In the rows, 128 means zero.
The rows of X fall into several groups, which share some directions, and each row is roughly a mix of its group's hidden directions.
X (132 x 10):
[[ 67 154 105 118  85 143 151  95 104 114]
 [124 161 192 136 148 127 189 125 123 137]
 [126  89 159 101 185 174 122 152 113 117]
 [118 168  97 106  61 149 134 138 124 163]
 [ 77 156 118 135  82 159 145 106  83 125]
 [119 135 190 122 122 163  85 121  87 154]
 [121 156 114 125 185 120 114 187 158 104]
 [124 154 116 131  95 200 148 151 140  93]
 [112 144 161 168 150 101  68 135 107 160]
 [151  75 145  91 101 157 147  92 120 162]
 [170 110 141 199  91 110 117 110 132 132]
 [ 93 168 139 150 126  79 128 153  77 148]
 [146 113 203 118 140 120 112 157 170 118]
 [116  86 115  91  77  88 122 140 138  90]
 [156 109 129 172  68 106 164 103 141 116]
 [ 98 136  52 118 120 110 169 110 138 123]
 [110 176  78 139 169 112 116 165 144 105]
 [128 124  91 163 146 156  75 173  98 128]
 [ 98 165  87 164 101 149 169 117  94 133]
 [125 167 172 177 139 160 138 107 172 121]
 [131  81 129  99  69 135 103  95  96 117]
 [178  96 118 141 168 122 109 139 124 187]
 [147 140  93  93 148 140 140 183 116  76]
 [119  91 113 129  95 161 146  89  87 174]
 [113 140 139 120  47 101 110 148 107 150]
 [128 143 130  96 188 168 100 154 112 162]
 [ 99 154  54 119 128 128 132 126  84 108]
 [171 107 140 191  77 109 124 119 128 123]
 [165 129 173 165 161 170 111 156 101 124]
 [108 144 200 118 125 132  97  92 142  96]
 [112 162  59 124 157 106 119 158 112 102]
 [ 91 166 139 141 136  83  96 161  82 128]
 [135 105 151 182  72 117 129  96 127 162]
 [105 151 143 187  92 103  88 126 136  92]
 [152 163 169 108 180 139 106 159  98 149]
 [173 161 169 144 165  99 147 116 121 168]
 [105 113 127 133  68  72 112 131 105 162]
 [184 111 169 153 178 134 110 134 154 142]
 [163 119 190 136 166 151  86 137 118 145]
 [163  63 156 109 150 142  89 126 121 151]
 [ 94 155 164 158 108  67 139  97 114 134]
 [145 152 111  93 131 195 169 139 141 104]
 [121  62 162 140 123  72 124 134 103 126]
 [130  95 168 172 181  90 117 126 113 114]
 [182 117 156 189 104 136 136 100 133 146]
 [151 130 122  78 154 194 158 142 137 120]
 [179 148 104 112 163 128 145 172 124  81]
 [159 105 123 152  91  73 182 120 126 132]
 [137 134 103 131 165 128  84 170 187 117]
 [130 158  68 110 174 104 140 163 117 107]
 [151 136  71 176 135 134 177 158 121 128]
 [125 126 154 186  77  91 134  93 127 119]
 [135  89 110 102  82 114 120 106  66 112]
 [169 144 147  87 167 154 116 178 104 143]
 [ 82  92  63 130 122 146 119 109 159 127]
 [139 147 147  89 142 148 113 155  97 195]
 [133  92 165 163 149 151 167 160 103  92]
 [ 97 135  92 155 137 148  81 172  88 118]
 [140  88 166 142 202 144 125 139 118 115]
 [169 164 186 138 129  94 125 152  94 124]
 [125  92 124 120  92 141 158  91  76 169]
 [126 110 118 110 117  49 111  88 148 122]
 [131 118 151 132 185 155 168 138 117  72]
 [100 130  70 117  99 110 127 114  66 123]
 [176 124  95 164 133 107 156 182 143 145]
 [140 182  79 107  93 129 126 101 162 150]
 [145 158 112 100 175 113 115 190  99 123]
 [121 117 185 113  92 143  82 136  85 142]
 [149 123 106 140 154 126 182 124 196 117]
 [186  99 146 132 174 110 109 160 161 126]
 [142  95 150  88 192 157 134 133 133  95]
 [149 138 117  87 145 200 160 141 142 110]
 [123  57 139 106 117 173 123  93 109 130]
 [ 97 122 172  96 111 144  83  88  99 149]
 [135  83 100 158 122 185  86 118 144 143]
 [152  66 127  86  97 107  96 136 102 114]
 [133 124 158 157 166 170 172 162  98 106]
 [108 197 138 170 162 119 152 140 139 109]
 [158  50  99 119 119 149 152 143 129 142]
 [143  77 149  82 189 133 134 127 127 114]
 [130 149  92  94  68 124 171 130 119 160]
 [130 103 193 139  96 152 147  95 133 166]
 [119 149  76 162 115 134 179 151 119  87]
 [146 115 130 139 209 152 125 110 154 102]
 [ 76 122 127  72  77 122 126 122 125  96]
 [130 146 103 151  99 121 171  72  94 159]
 [162  68 167 110 116 116  87 147 152 124]
 [122 159 123 163 139 150 113 177  66 135]
 [111  72  99  81 134 136 117  83 125 154]
 [138 106 190 130 102 182 121 153 101 125]
 [131 127 116 195 113 103  76 151 101 128]
 [116 166 161 143 170 149 161 140 175 158]
 [ 87 160  74 123  96  96 159 103 140 135]
 [ 81 143 148 143 134  89 108 109 112 190]
 [140  82 126  89  78 128 135  90  89 139]
 [102  85  81 158  82 117 132  99 154 138]
 [ 79  96 120 149  70 144 126  88 142 116]
 [106 115 142 177 129  62  92 114 116 141]
 [123 129  83  86 117  97 107 141  92  77]
 [110 130 101 174 124 167 152  98 115 184]
 [108 142  77 102 111  99 116 132  79  84]
 [145 171  92  96 152 120 104  90 163 161]
 [ 86 172 136 142 138 108 108 165  71 119]
 [159  64 122  76 108 133 134 116 103 148]
 [128 100 184  94  90 147  95 159 104 133]
 [151 161 117 185 154 129 175 128 166 114]
 [166 109 138 155 184 159 115 105 119 173]
 [111 140 203 114 105 118  94 114 143  97]
 [108 156  57 123 153 127 144 142  87 108]
 [103 109 106  74 106  79 120 103 165 139]
 [116 190 106 135 176 123 134 153 159  97]
 [113  86 148  93 132  60 101 111 121 116]
 [152 164 112 116 143 196 160 133 151 102]
 [137 175 103 121  83 186 151 140 145 114]
 [ 71 147 132 115  78 147 126  99  86 118]
 [129 133 144 139 157 127  81 174 187 108]
 [ 83 126  99  55 146 119 122 149 139 111]
 [149 151 115 122 162 192 157 127 155  90]
 [155 151 106 169 167 127 175 132 175 116]
 [142 103  73 109 156 180 109 153 144 106]
 [162 142 166 133 131  83 104 142 153  72]
 [154  99 187 153 136 178 111 115 108 145]
 [157  72 180 121  99 115  99 127 151 149]
 [138  95 118 166  61 115 154 100 148 118]
 [151  77 191 138 112 133 124 124 147 167]
 [125  94 130 172  85 111 183 141 112  98]
 [147 127 154  75 173 156 121 150 106 170]
 [170 109  93 129 142 173 114 153 142  75]
 [175 116 155 154 101 125 172  81 157 125]
 [123 164 121 109 179 136 191 138 137 158]
 [173 161 167 128 181 102 140 120 127 163]
 [148  89 128 117 132  52 136  95 144 116]]

In each list below, four rows fit none of the groups, and each other row fits one group, some only roughly. Which are they? Name them in the order they come.
  * k_959: [124  95 143 136 147  72 102 113  72 151]
  * k_501: [171 144 147 132 117 113 205 105 142 120]
  * k_490: [133 181  83 109 108 143 156 161 161 153]
  * k_208: [162 151 116 109 144 107 159 163 132  63]
  * k_676: [104 167 104 161  63 122 117 138 122 161]
  * k_969: [207 130 130 122 173 150 131 153 131 133]
  * k_793: [130 118 155 112 168 200 136 148 113  97]
  * k_454: [145  90 112  81 128 151  85  96  99 160]
  * k_486: [ 96 170  77 130 133 126 147 100 108 178]
  * k_354: [164 161  74 107 107 143 160 172 139 122]
  * k_270: [142 136  67 153 135  71 149 138 153 147]
 => k_959, k_490, k_454, k_354
  * k_155: [118 135  90  78 161 112 167 148  83 116]
  * k_242: [115 102 149  79 101  88 119 132  99 178]
  * k_624: [118 144 137 190 109 154 127  94 166 167]
  * k_214: [158 137 105 123 133 188 173 143 133 173]
  * k_415: [140 160  73 105  75 164 131 146 112 132]
  * k_742: [110 157 117 106  65 155 131 109 107 175]
  * k_724: [129  88 165  71 149 131 137  82 115 149]
  * k_733: [165 114 128 124 169  97 121 143 181 174]
  * k_529: [185 146 122 178 133  72 136 124 127 137]
  * k_376: [172  84 135 170  89 110 158 103 110 123]
 => k_415, k_742, k_724, k_376
  * k_36: [145 138 173 166  88 174 115 116 138 166]
  * k_688: [102  82 161 149 157  95  77 130 118 106]
  * k_762: [155 169 107  97 103 111 106 154 108  72]
  * k_124: [152  74 150  68 146 140 149 147 132 152]
  * k_98: [121 108 124  79 165 132 111 187 130  90]
  * k_639: [ 99 142 149 180 108  76 133  82 138 127]
  * k_251: [107 153  77 124 129 132 172 109  70 132]
  * k_66: [136 134 187 136 158  73 155 110 130 156]
  * k_918: [158 103 146 112 105 161 179  87 165 118]
  * k_369: [114 133 104  68 130 165 139 161 120  79]
  * k_625: [174  91 121  78 108 140 101 143  97 159]
  * k_972: [125 151 123 137 137 204 154 153 123  88]
  * k_281: [131  76 161 131  81 155  81 107 137 133]
 => k_36, k_762, k_66, k_625
